Two rows play each game, the first against the second. How much does the first row win by? 20 is about a draw, 40 a big win and 0 a big loss. Wins can go round in a circle: one row can beat a second, the second a third and the third the first. Each row has two weighted sums of its numbers, A and B, taken from their middle values. A row wins by its A times the other's B, less its B times the other's A.
array([ -1.,  35., -17., -28., -19.,   8.,  -2.,  -7.,  28.,  37., -34.,
        36.,  77.,  22.])
array([ 37.,  27., -12., -43.,  17., -24.,   7.,   5., -21.,  34., -12.,
        46.,  37.,  47.]) -> 27
array([-54., -50.,  27., -33., -67., -63.,  15.,  32., -78., -59.,   8.,
       -50., -21., -56.])
array([  8., -13.,  60.,   8.,  42., -17., -27., -33.,  35., -77.,  25.,
       -74.,  -7., -26.]) -> 11
array([ 57.,   5.,  15., -26.,   9.,   5.,  52.,  62.,  33.,  30.,  -6.,
        46.,  -8.,  38.])
array([-22., -30.,   7.,  25., -37.,  55., -39., -39.,  17., -43., -12.,
       -17., -20.,   7.]) -> 19
array([-49., -53.,  18.,  -1., -70., -72.,   6.,  28., -72., -35.,  23.,
       -69., -71., -55.])
array([ 21.,   3., -34., -36.,  -1.,  -4.,  16., -44., -47.,   3.,  -1.,
        15.,   4.,  -5.]) -> 9
array([  6.,  58.,  79.,  61.,  -7., -31.,  -4.,  20.,   0.,  13.,  94.,
       -58., -31., -19.])
array([ 12.,   1.,  57.,  26.,  54., -10., -19., -22.,  39., -70.,  30.,
       -63.,   7., -11.]) -> 22
array([ 65.,  14.,  10., -12.,  25.,  17.,  71.,  76.,  33.,  27.,  -6.,
        63.,  12.,  39.])
array([ 68.,  13.,  11., -15.,  11.,  32.,  52.,  62.,  45.,  39.,  -5.,
        56.,   4.,  61.]) -> 23
array([-56., -21., -20., -17., -37.,  -1.,   1.,  -7., -14.,  17.,   2.,
         9.,   3.,  15.])
array([-64., -16., -34., -16., -25.,  -8.,   2.,  -6., -11.,  14.,  -2.,
        10.,   6.,   6.]) -> 21
array([-28.,  19.,   5.,  28.,  -1.,  -4., -41.,  10.,  30.,  29.,  44.,
         0., -69.,  -1.])
array([-21., -13.,   0., -24.,  11.,  45., -38., -36.,  30.,  17., -10.,
        -3.,   2., -29.]) -> 23
array([-65., -27., -40.,   5., -29.,   7.,  -1.,  -4.,  -5.,  18., -14.,
        10., -28.,  13.])
array([ 21., -20.,  65.,  32.,  56., -21., -30., -12.,  45., -63.,  16.,
       -51.,  -9., -22.]) -> 21
array([  5.,   3., -51., -33.,   2., -11.,  24., -49., -33.,   3., -14.,
        25.,   2.,  -7.])
array([-71., -61.,  10., -42., -98., -67.,  11.,  25., -80., -71.,  16.,
       -73., -45., -51.]) -> 37
array([-39.,  49.,   2.,  54.,  10.,   0., -23.,  16.,  11.,  49.,  29.,
         1., -20., -47.])
array([ 84.,   0., -19., -15.,  73.,  13.,  61.,  23.,  14.,  18., -39.,
        30.,  51.,  65.]) -> 32
array([ -3., -71., -28., -39., -19.,   3.,  -3., -25., -73., -49., -67.,
       -17.,  16., -48.])
array([ 15.,   2.,  81.,  22.,  57., -13., -42., -46.,  42., -71.,  23.,
       -96.,   5., -23.]) -> 13
array([ 11.,   3.,  58.,  26.,  51.,  -8., -24., -24.,  39., -56.,  47.,
       -66.,   3., -12.])
array([ 11.,  15., -43., -34.,   4., -10.,  -2., -73., -49.,  -2., -13.,
         0.,  27.,  -2.]) -> 25
array([ 19.,  38., -24., -21.,   6., -20.,  -5.,   4., -17.,  26., -32.,
        49.,  40.,  48.])
array([ 16.,   7.,  73.,  23.,  51., -21., -21., -25.,  33., -69.,  27.,
       -66.,  20., -17.]) -> 19
array([ 19., -76., -21., -80.,   9., -12.,  21., -11., -63., -63., -98.,
       -11.,  42., -36.])
array([103.,  -5., -24., -24.,  61.,   0.,  88.,  45.,  -3.,  27., -37.,
        40.,  76.,  59.]) -> 9
array([-37.,  50.,  -5.,  88.,  29.,   5., -18.,  22.,  34.,  40.,  21.,
        13., -56., -29.])
array([  18.,  -85.,  -46.,  -75.,    2.,   -2.,    8.,  -30.,  -79.,
        -74., -100.,  -20.,   55.,  -44.]) -> 17
array([ 12.,   3.,  62.,  21.,  47.,  -9., -15., -19.,  45., -51.,  31.,
       -58.,   4., -11.])
array([ 39., -16.,  69.,  11.,  48.,  -2., -13., -17.,  29., -68.,  14.,
       -51.,  16.,  -8.]) -> 21
array([-44.,  53.,  12.,  78.,  25.,   8., -44.,  15.,  28.,  29.,  29.,
        -8., -38., -30.])
array([-51.,  48.,  -4.,  67.,  -2., -13., -25.,  20.,  19.,  25.,  19.,
        -6., -38., -26.]) -> 17
array([ -1.,  -7.,  19.,  30., -18.,  24., -21., -13.,   3., -25.,  19.,
        -4., -18.,   6.])
array([  5.,  12., -15.,  -7., -19.,  23., -12.,   0.,  41.,  44., -29.,
        49.,  38.,  24.]) -> 24
array([-12.,  -3.,  -6.,   0.,   8.,  20.,  -8.,  22.,  42.,  31.,  21.,
        18., -29.,  12.])
array([-60.,  -7., -35.,  13., -34.,  -3., -18., -23., -17.,  14.,   0.,
         0., -14.,  16.]) -> 18
array([-58., -32., -43., -24., -52., -15.,  -7., -15., -23.,   6.,  -1.,
       -13., -19.,  10.])
array([-55.,  56.,   2.,  72.,  20.,   2., -10.,  31.,  20.,  37.,  19.,
         2., -16., -41.]) -> 20
array([-17.,   2.,  13.,  -8.,  47.,  47., -57., -30.,  40.,  45.,  25.,
        -4.,  -9., -42.])
array([ -1.,  14., -28., -32., -45.,   8., -22.,  -9.,  22.,  22., -16.,
        24.,  37.,  12.]) -> 12
array([  4.,  19., -45., -27.,  -4.,  -9.,  -1., -56., -53.,   4., -13.,
        21.,   4.,   7.])
array([-23., -68.,   9., -28., -75., -63.,  21.,  32., -66., -61.,  -1.,
       -56., -31., -41.]) -> 27
array([-22.,  -6.,   6.,  48., -18.,  34., -41., -10.,  20., -38.,  11.,
         8., -44.,  17.])
array([ 11.,   6.,  74.,  20.,  36., -16., -16., -18.,  40., -73.,  21.,
       -60.,  30., -28.]) -> 21
array([ 61.,  12.,  27., -14.,  34.,  17.,  35.,  43.,  49.,  27., -15.,
        62.,   7.,  65.])
array([   1.,  -61.,  -20.,  -44.,  -17.,  -17.,   -7.,  -30.,  -79.,
        -72., -104.,   -6.,   29.,  -35.]) -> 11
array([  2.,  38., -17.,  -6., -24.,  13.,   2.,   0.,  34.,  43., -23.,
        40.,  75.,  10.])
array([  1.,  -6., -69., -73., -30.,  -1.,  12., -58., -49.,  -6., -40.,
        -6.,  41.,   1.]) -> 21
array([-12.,  81.,  55.,  38., -20., -42., -13.,  16.,  -6.,   8., 107.,
       -71., -57., -16.])
array([-36.,  53.,   1.,  54.,  -3.,   2., -11.,  30.,  11.,  44.,  21.,
         1., -15., -32.]) -> 19
array([-19.,  13.,  -3.,  -4.,  36.,  32., -21., -39.,  48.,  41.,  21.,
         9., -10., -27.])
array([ 47., -24.,  74.,  17.,  58.,  -7., -13., -34.,  33., -79.,  13.,
       -62.,  26., -17.]) -> 23
array([ 17., -18.,  -1.,  24.,  -1.,  45., -11., -24.,  14., -23.,  11.,
         2., -19.,  22.])
array([-13.,   9.,   4.,  28.,  25.,  22., -47., -32.,  32.,  32.,  35.,
         0., -37., -33.]) -> 13
array([ 20.,   3., -41., -16.,   1., -10.,  22., -52., -59.,  11., -12.,
        28.,   4.,  -7.])
array([ 16.,  -1.,  64.,  10.,  75., -13., -14.,  -8.,  39., -68.,  22.,
       -43.,   0.,  -3.]) -> 20
array([ -1.,  31., -27., -13., -29.,  30.,   0.,  -7.,  41.,  53., -21.,
        32.,  54.,  38.])
array([ 83.,  14.,  18., -16.,  13.,  27.,  53.,  76.,  27.,  33.,  -1.,
        63.,  13.,  51.]) -> 19
array([ 36.,  50., -26., -21.,  10., -31.,   5., -11., -22.,  21.,  -9.,
        41.,  42.,  58.])
array([  2., 116.,  65., 104., -23., -39., -10.,   6.,  -3.,  22.,  95.,
       -58., -53., -14.]) -> 13
array([ -4.,  27., -16., -11., -39.,  46., -15.,   1.,  30.,  46., -22.,
        53.,  31.,  22.])
array([-34.,  60.,   2.,  63.,  32.,   6.,  -5.,  43.,  33.,  31.,   8.,
        18., -42., -26.]) -> 21
array([ 85., -20., -23.,   1.,  74.,   5.,  74.,  49.,  11.,  33., -43.,
        58.,  29.,  51.])
array([  6., -65., -17., -55.,   1., -10., -15., -43., -83., -80., -98.,
       -34.,  46., -37.]) -> 32
array([ 78.,  -6.,  14., -24.,  35.,  39.,  51.,  80.,  35.,  32., -20.,
        60.,  27.,  71.])
array([-40., -57.,  15., -42., -68., -62.,  24.,  37., -70., -49.,  17.,
       -62., -31., -71.]) -> 16
array([-19.,  -1.,   8., -12.,  28.,  43., -21., -26.,  21.,  47.,  20.,
        10.,  -1., -33.])
array([-47., -59., -23., -11., -34.,   6.,  -3.,  -4., -11.,  22.,  -3.,
        17.,  -6.,  13.]) -> 20
array([  3.,  31.,   3., -22., -15.,  11., -30., -26.,  35.,  38., -28.,
        24.,  67.,  17.])
array([ -5.,  12.,   4.,  61.,  -7.,  19., -43., -11.,  10., -20.,  44.,
       -15., -38.,  12.]) -> 29
array([-25.,  17.,   4.,  -1.,  14.,   1., -13.,  31.,  49.,  25.,  23.,
        27., -47.,  15.])
array([-40.,  11.,  12.,   5.,   6.,   8., -46.,  -2.,  47.,  10.,  32.,
        -1., -46.,   3.]) -> 22
array([  0.,   0.,   8.,  36., -20.,  33., -25., -15.,   8., -11.,  28.,
        -6., -24.,   6.])
array([51., 16., 24.,  2., 14., 28., 42., 75., 46., 41., -3., 69., -7.,
       60.]) -> 20
array([ -8., -23.,  36.,  53.,  -5.,  46., -36., -12.,  21., -34.,  24.,
         6., -47.,  12.])
array([-48.,  19.,   1.,  27.,   0.,   6., -28.,  26.,  45.,  23.,  29.,
        15., -67.,   6.]) -> 23
array([-57.,  35.,   0.,  70.,  -6.,  14., -24.,  11.,  17.,  28., -11.,
       -17., -12., -32.])
array([  9.,  -1., -54., -14.,   1.,  -9.,  14., -52., -47.,   7., -11.,
        33.,   6.,  -3.]) -> 16
array([  0., -73., -26., -62., -12., -16.,  15., -18., -79., -66., -85.,
       -26.,  47., -42.])
array([ 49.,   1.,  12., -26.,   8.,  16.,  53.,  55.,  36.,  18., -10.,
        50., -11.,  33.]) -> 25
array([ 25.,  57., -40., -19.,  12., -32.,   6.,  -9., -19.,  41.,  -2.,
        28.,  57.,  59.])
array([ 81.,  -3., -33.,   5.,  71.,  -1.,  47.,  57.,   4.,  32., -38.,
        54.,  32.,  62.]) -> 28
array([  9.,  26., -44., -49.,   5., -11.,  -8., -77., -42.,   0.,  -5.,
        -4.,  21.,  -7.])
array([ 61.,  31., -48., -44.,  29., -10.,  28.,  -4., -18.,  44., -21.,
        52.,  48.,  58.]) -> 7
array([ 80.,  14.,  12., -25.,  50.,  14.,  80.,  67.,  44.,  26., -12.,
        85.,  -9.,  62.])
array([ 13.,  36., -45., -14.,  -8., -21.,   5., -68., -64.,   8.,   0.,
         6.,   7.,   1.]) -> 19
array([-61., -61.,   3., -42., -83., -85.,   2.,  31., -57., -68.,  14.,
       -67., -61., -61.])
array([-20.,  -4.,  17.,  73., -22.,  57., -25., -15.,  14., -22.,  31.,
         2., -34.,  16.]) -> 27
array([  1.,  10., -20., -34., -51.,  25., -20., -13.,  36.,  27., -66.,
        26.,  72.,  25.])
array([-58., -16., -35.,  13., -39.,   1., -14., -10.,  -5.,  22., -10.,
        17., -25.,  31.]) -> 19
array([ 36.,  21., -24., -29.,  -8.,  37.,   0.,  -1.,  40.,  42., -35.,
        33.,  69.,  33.])
array([  3.,  48., -60., -36.,   1., -18.,  25., -59., -48.,   1., -11.,
        12.,  18., -11.]) -> 24
array([80., 22., 24., 16., 21., 14., 54., 56., 29., 32., -1., 57., -7.,
       48.])
array([ 23.,  31., -37., -53.,  14., -11.,  33., -37., -50.,  -5., -11.,
        24.,  17.,  17.]) -> 18
array([ 15.,  -1.,  88.,  12.,  37., -10., -26., -24.,  19., -73.,  27.,
       -59.,  30., -18.])
array([ 29.,  49., -36., -43.,   3.,  -4.,   0.,  -3., -27.,  47.,  -3.,
        52.,  35.,  41.]) -> 24
array([  2.,  -4., -11., -12.,  57.,  61., -21., -27.,  53.,  43.,  11.,
        17.,  -2., -21.])
array([  7., -57., -19., -71.,   2.,  -9., -21., -43., -60., -61., -82.,
       -35.,  41., -45.]) -> 36
array([ 39.,  21., -14., -50.,  11., -18.,  10.,   1., -17.,  30., -15.,
        49.,  59.,  51.])
array([ -6.,   2., -24., -56., -58.,  28., -15., -13.,  20.,  28., -63.,
        35.,  81.,  32.]) -> 14
array([-12.,   5.,   8.,  30., -36.,  39., -29., -27.,  23., -11.,  46.,
        -9., -21.,  14.])
array([ 17.,   9.,  86.,  16.,  28., -12., -18., -23.,  38., -58.,  39.,
       -58.,   7., -15.]) -> 20
array([-41.,   6., -12.,  -2., -13., -11., -33.,  23.,  42.,  22.,  37.,
        -6., -65., -12.])
array([  8.,  -5.,  72.,   4.,  35., -28., -28., -27.,  19., -81.,  35.,
       -83., -13., -29.]) -> 25
array([-55., -68.,   5., -44., -74., -65.,   5.,  44., -74., -35.,  15.,
       -73., -65., -55.])
array([ 28.,  27., -32., -28.,  12., -12.,  16.,   3., -17.,  33., -20.,
        37.,  43.,  54.]) -> 17
array([ 87.,  -5., -14.,   3.,  67.,  25.,  85.,  49.,   0.,  28., -32.,
        56.,  51.,  52.])
array([-37.,  17., -13.,  22.,  -1.,  11., -24.,  19.,  52.,  44.,  52.,
        10., -64.,   2.]) -> 21
array([-15., -23.,   8.,  20., -34.,  48., -28., -20.,  11., -35.,  -7.,
       -17., -17.,  19.])
array([ -7., -13.,   4.,  59.,  -7.,  32., -34., -18.,  19., -28.,  18.,
         9., -54.,  10.]) -> 19
array([ 65.,  20.,  27.,   6.,  15.,  12.,  37.,  57.,  36.,  34., -12.,
        65.,  -1.,  45.])
array([ 56.,  20.,  17., -14.,  30.,  19.,  72.,  82.,  32.,  22., -11.,
        78.,  17.,  52.]) -> 14
array([-42.,  49.,   5.,  57.,  17.,   0., -13.,  22.,  10.,  48.,  19.,
         0., -19., -49.])
array([-40.,  18.,   1.,  28.,  -8.,   6., -35.,  19.,  45.,  33.,  24.,
        10., -63.,  12.]) -> 30
array([ -5.,  -9., -62., -55., -24.,   1.,   6., -71., -53., -16., -29.,
        -6.,  37.,   0.])
array([  5.,  14., -13.,  -7., -16.,  23.,  -5.,  -2.,  38.,  51., -48.,
        53.,  47.,  19.]) -> 21
array([ -3.,  92.,  25.,  63., -20., -31.,   5.,  19.,   9.,  37., 100.,
       -41., -25., -21.])
array([ 19.,   3.,  76.,  20.,  20., -14., -12., -17.,  27., -57.,  40.,
       -83.,  19., -10.]) -> 20
array([-37.,  -6.,   5.,  14.,  29.,  36., -52., -25.,  35.,  24.,   5.,
        16., -38., -13.])
array([ 13.,   5.,   4., -22., -30.,  27., -12.,   0.,  33.,  32., -29.,
        49.,  39.,  30.]) -> 16
array([  4., -96., -35., -33.,  -7., -15.,   3., -26., -64., -57., -78.,
        -8.,  20., -55.])
array([  4., -56., -32., -65.,  -3., -33.,   6., -26., -91., -68., -86.,
       -28.,  65., -56.]) -> 29
array([ 28.,  31., -50., -28.,   6., -45.,   6.,   0., -13.,  27., -20.,
        49.,  26.,  50.])
array([ 31.,   5., -54., -39.,  11.,   4.,  26., -54., -46.,   6., -25.,
        14.,  25.,  11.]) -> 36
array([ 21., -19.,  70.,  34.,  52., -22., -22., -15.,  43., -56.,  28.,
       -43., -13., -29.])
array([-35., -71.,   5., -31., -59., -46.,  30.,  33., -57., -41.,  -7.,
       -43., -24., -45.]) -> 22
array([-30., -60.,   9., -33., -68., -57.,  17.,  49., -61., -39.,   0.,
       -51., -22., -27.])
array([ 43.,  -6.,  61.,  21.,  49.,  -3., -15., -17.,  40., -58.,   9.,
       -67.,  27., -16.]) -> 17
array([-45., -55.,  18., -38., -51., -55.,  36.,  45., -64., -55.,   8.,
       -38., -45., -46.])
array([-21., -15.,   2.,  25., -29.,  12., -37., -17.,  13., -34.,  21.,
       -20., -69.,   2.]) -> 6
array([-24.,  21.,  -6.,  11.,  -8.,  11., -22.,  20.,  43.,  39.,  52.,
         6., -50.,   4.])
array([  9.,  52., -25., -43.,  11., -26.,  25.,  -2., -17.,  30., -18.,
        41.,  51.,  41.]) -> 10
array([ 95., -20., -27., -18.,  87.,  15.,  83.,  64.,  14.,  25., -40.,
        50.,  71.,  72.])
array([-13., -16.,   4.,  62.,  -7.,  38., -28., -13.,  14., -22.,  10.,
        14., -50.,   7.]) -> 21
array([ 58.,   8.,  19., -20.,  26.,  15.,  41.,  62.,  36.,  29., -15.,
        64.,  23.,  28.])
array([-28.,  -3.,   4.,  18.,  27.,  47., -53., -19.,  47.,  31.,   6.,
        24., -26., -24.]) -> 25
array([-40.,  54.,   4.,  96.,   5.,   6., -23.,  32.,  24.,  33.,   9.,
         6., -51., -16.])
array([  1.,  30., -11., -22., -23.,  15.,   3.,  -5.,  30.,  39., -31.,
        44.,  82.,  18.]) -> 18
array([-17., -17.,  22.,   2.,  41.,  47., -28., -29.,  40.,  44.,  18.,
        13., -16., -23.])
array([-59.,  -5., -50.,  14., -35., -13., -11., -15.,  -9.,  14.,  10.,
        -2., -15.,  31.]) -> 19
array([ 90., -24., -29.,  -1.,  95.,   5.,  66.,  51.,  12.,  24., -39.,
        63.,  31.,  53.])
array([ -4.,  -1.,  14.,  40., -26.,  33., -16., -21.,  12., -14.,  38.,
        -6., -19.,   8.]) -> 22
array([ 87.,  30.,  26.,  15.,  26.,  12.,  55.,  74.,  33.,  30.,   2.,
        62., -10.,  34.])
array([-13.,  -2.,  -7.,  12.,  30.,  36., -25., -19.,  40.,  36.,  27.,
        15., -43., -46.]) -> 26
array([-35., -37.,  16.,   0., -71., -72.,  -1.,  33., -76., -43.,  26.,
       -59., -53., -46.])
array([-24.,  93.,  75.,  71., -37., -15., -12.,  22.,  -7.,  25., 116.,
       -42., -47., -11.]) -> 36
array([-55., -36., -64., -31., -51.,   8., -21., -14., -18.,  16., -28.,
        -9.,   8.,  18.])
array([-24.,   1.,   4.,  58., -20.,  55., -37.,  -9.,  19.,  -7.,  36.,
         2., -55.,   7.]) -> 21
array([ 66.,   7.,  31., -25.,  20.,  14.,  54.,  72.,  24.,  38.,   1.,
        73.,  15.,  43.])
array([ 44., -15.,  74.,  10.,  49.,  -5., -11., -31.,  32., -73.,   3.,
       -46.,  26.,  -8.]) -> 18
array([-37.,  -4.,  -3.,  27.,   2.,  10., -19.,  27.,  50.,  20.,  21.,
        23., -80.,  -8.])
array([ 22.,  28., -46., -64.,  14., -13.,  40., -46., -47.,   0.,  -8.,
        22.,  20.,   4.]) -> 24
array([-21.,   1.,  13.,  67., -13.,  38., -35., -17.,  26., -26.,  15.,
         3., -60.,  14.])
array([ 11., -60., -29., -41., -10., -16.,  -7., -50., -64., -58., -86.,
       -33.,  16., -39.]) -> 15
array([-11., -91., -31., -68., -23., -21.,   0., -37., -85., -71., -81.,
       -39.,  31., -50.])
array([ 59.,  18.,  22., -16.,  25.,  19.,  73.,  65.,  47.,  27., -13.,
        60.,  19.,  38.]) -> 37
array([ -6.,  80.,  56.,  57., -33., -37.,  19.,   8.,   0.,  22., 111.,
       -67., -13., -15.])
array([-37.,  21.,   4.,   7.,  -4.,  -2.,  -9.,  27.,  41.,  20.,  29.,
        14., -40.,  -6.]) -> 23
array([-87., -28., -45.,  12., -49.,   0.,  -9.,  -7.,  -9.,  19., -14.,
        16., -23.,  28.])
array([ 28.,   7.,  88.,  49.,  49., -35., -33., -35.,  28., -78.,  36.,
       -67.,   0., -26.]) -> 21
array([-56., -59.,   6., -22., -85., -55.,  17.,  29., -55., -33.,  16.,
       -46., -39., -30.])
array([ -5., -68., -38., -54., -18., -29.,  -4., -26., -69., -78., -74.,
       -44.,  26., -56.]) -> 7
array([-28.,  -7.,  -9., -23.,  16.,  36., -38., -27.,  38.,  24.,  29.,
        -6., -39., -58.])
array([ -5.,  -9.,  11.,  29., -14.,  49., -21., -14.,   4., -23.,  17.,
        -1., -14.,   8.]) -> 25
array([-72., -20., -42.,  10., -31.,   0., -18., -11., -11.,  14., -12.,
        20., -23.,  28.])
array([ 31., -84., -37., -67.,  15.,  -2.,  12., -32., -79., -57., -95.,
       -21.,  59., -42.]) -> 15
array([-18.,   1.,  -2., -10.,  38.,  40., -18., -16.,  42.,  34.,   6.,
        25., -28., -33.])
array([ 60.,  20.,  20., -24.,   4.,  27.,  66.,  74.,  50.,  46.,   4.,
        53.,  11.,  56.]) -> 18
array([-12.,  93.,  71.,  77., -31., -15., -13.,  24.,  -7.,  24.,  94.,
       -48., -34., -16.])
array([  2.,  13.,  -8.,  -6., -20.,  15., -20.,   0.,  31.,  40., -31.,
        38.,  39.,  27.]) -> 34
array([-17.,   4.,   1.,  11.,  22.,  56., -45., -27.,  32.,  53.,  36.,
        15., -50., -29.])
array([ 70.,  -4., -36.,  -8.,  76.,  11.,  89.,  32.,  20.,  22., -23.,
        40.,  61.,  71.]) -> 15
array([-23.,  15.,  -3.,   0.,  13.,   9., -13.,  34.,  58.,  29.,  26.,
        27., -50.,   6.])
array([-61., -62.,   2., -45., -74., -72.,  10.,  32., -56., -48.,  20.,
       -78., -61., -61.]) -> 25
array([-39.,  15.,  -7.,  11., -10.,  12., -21.,  22.,  47.,  21.,  38.,
         6., -38.,   2.])
array([ -5., 110.,  59.,  58., -16., -46.,  10.,  20.,   0.,  12., 101.,
       -53., -22., -29.]) -> 9
array([-34.,  61.,   4.,  85.,  22.,  -4., -30.,  18.,  20.,  44.,  31.,
       -10., -43., -47.])
array([-24.,  27.,  -6.,  63.,  29.,  18.,  -6.,  20.,  29.,  46.,   3.,
         7., -20., -26.]) -> 20
array([  3., -34.,  71.,  -2.,  27.,  -7., -38., -21.,  37., -80.,  -2.,
       -84.,  45., -12.])
array([103.,  -5., -29., -26.,  67.,  -4.,  70.,  49.,   0.,  16., -31.,
        29.,  36.,  36.]) -> 24
array([ 15.,  -5.,  66.,  12.,  27., -30., -31., -22.,  26., -82.,  42.,
       -86.,  -3., -43.])
array([ 23.,  43., -27., -28.,  -1.,  -5.,  -1.,  -2., -27.,  34., -17.,
        51.,  50.,  47.]) -> 17
array([-32.,  28.,  26.,  78.,  19.,  21., -22.,  21.,  25.,  35.,  22.,
         7., -49., -20.])
array([-65., -38.,  19.,   0., -60., -73.,   2.,  20., -86., -38.,  18.,
       -52., -51., -36.]) -> 3
array([ 70.,   0., -22., -21.,  85.,  -2., 100.,  44.,   5.,  14., -32.,
        53.,  49.,  52.])
array([-54.,  37.,   0.,  56.,  -7.,  19., -24.,   8.,  18.,  18., -11.,
       -12., -13., -38.]) -> 18
array([ 27.,  11., -19., -15.,  -8.,  23.,  -2.,  -1.,  31.,  37., -36.,
        42.,  72.,  24.])
array([  1.,  76.,  56.,  65., -29., -44.,   8.,  14., -13.,  17., 104.,
       -55., -19., -13.]) -> 13
array([  2., -57., -22., -62.,  -4., -19.,   3., -36., -71., -54., -95.,
       -23.,  39., -56.])
array([-22.,  -3.,   2.,  15.,  26.,  60., -36., -23.,  37.,  43.,  13.,
        20., -32., -32.]) -> 15
array([-43.,  50.,  12.,  83.,  18.,  13., -42.,  10.,  34.,  32.,  13.,
        -5., -26., -36.])
array([ 16.,  27., -45., -46.,  -1., -17.,  29., -54., -46.,   5.,   1.,
         7.,  36., -17.]) -> 19
array([-32.,  60.,  11.,  64.,  14.,  12., -48.,   3.,  29.,  29.,  13.,
        -8., -41., -44.])
array([ 23.,  45., -42., -43.,   0., -11.,  45.,  -3., -14.,  41.,   0.,
        32.,  58.,  45.]) -> 22
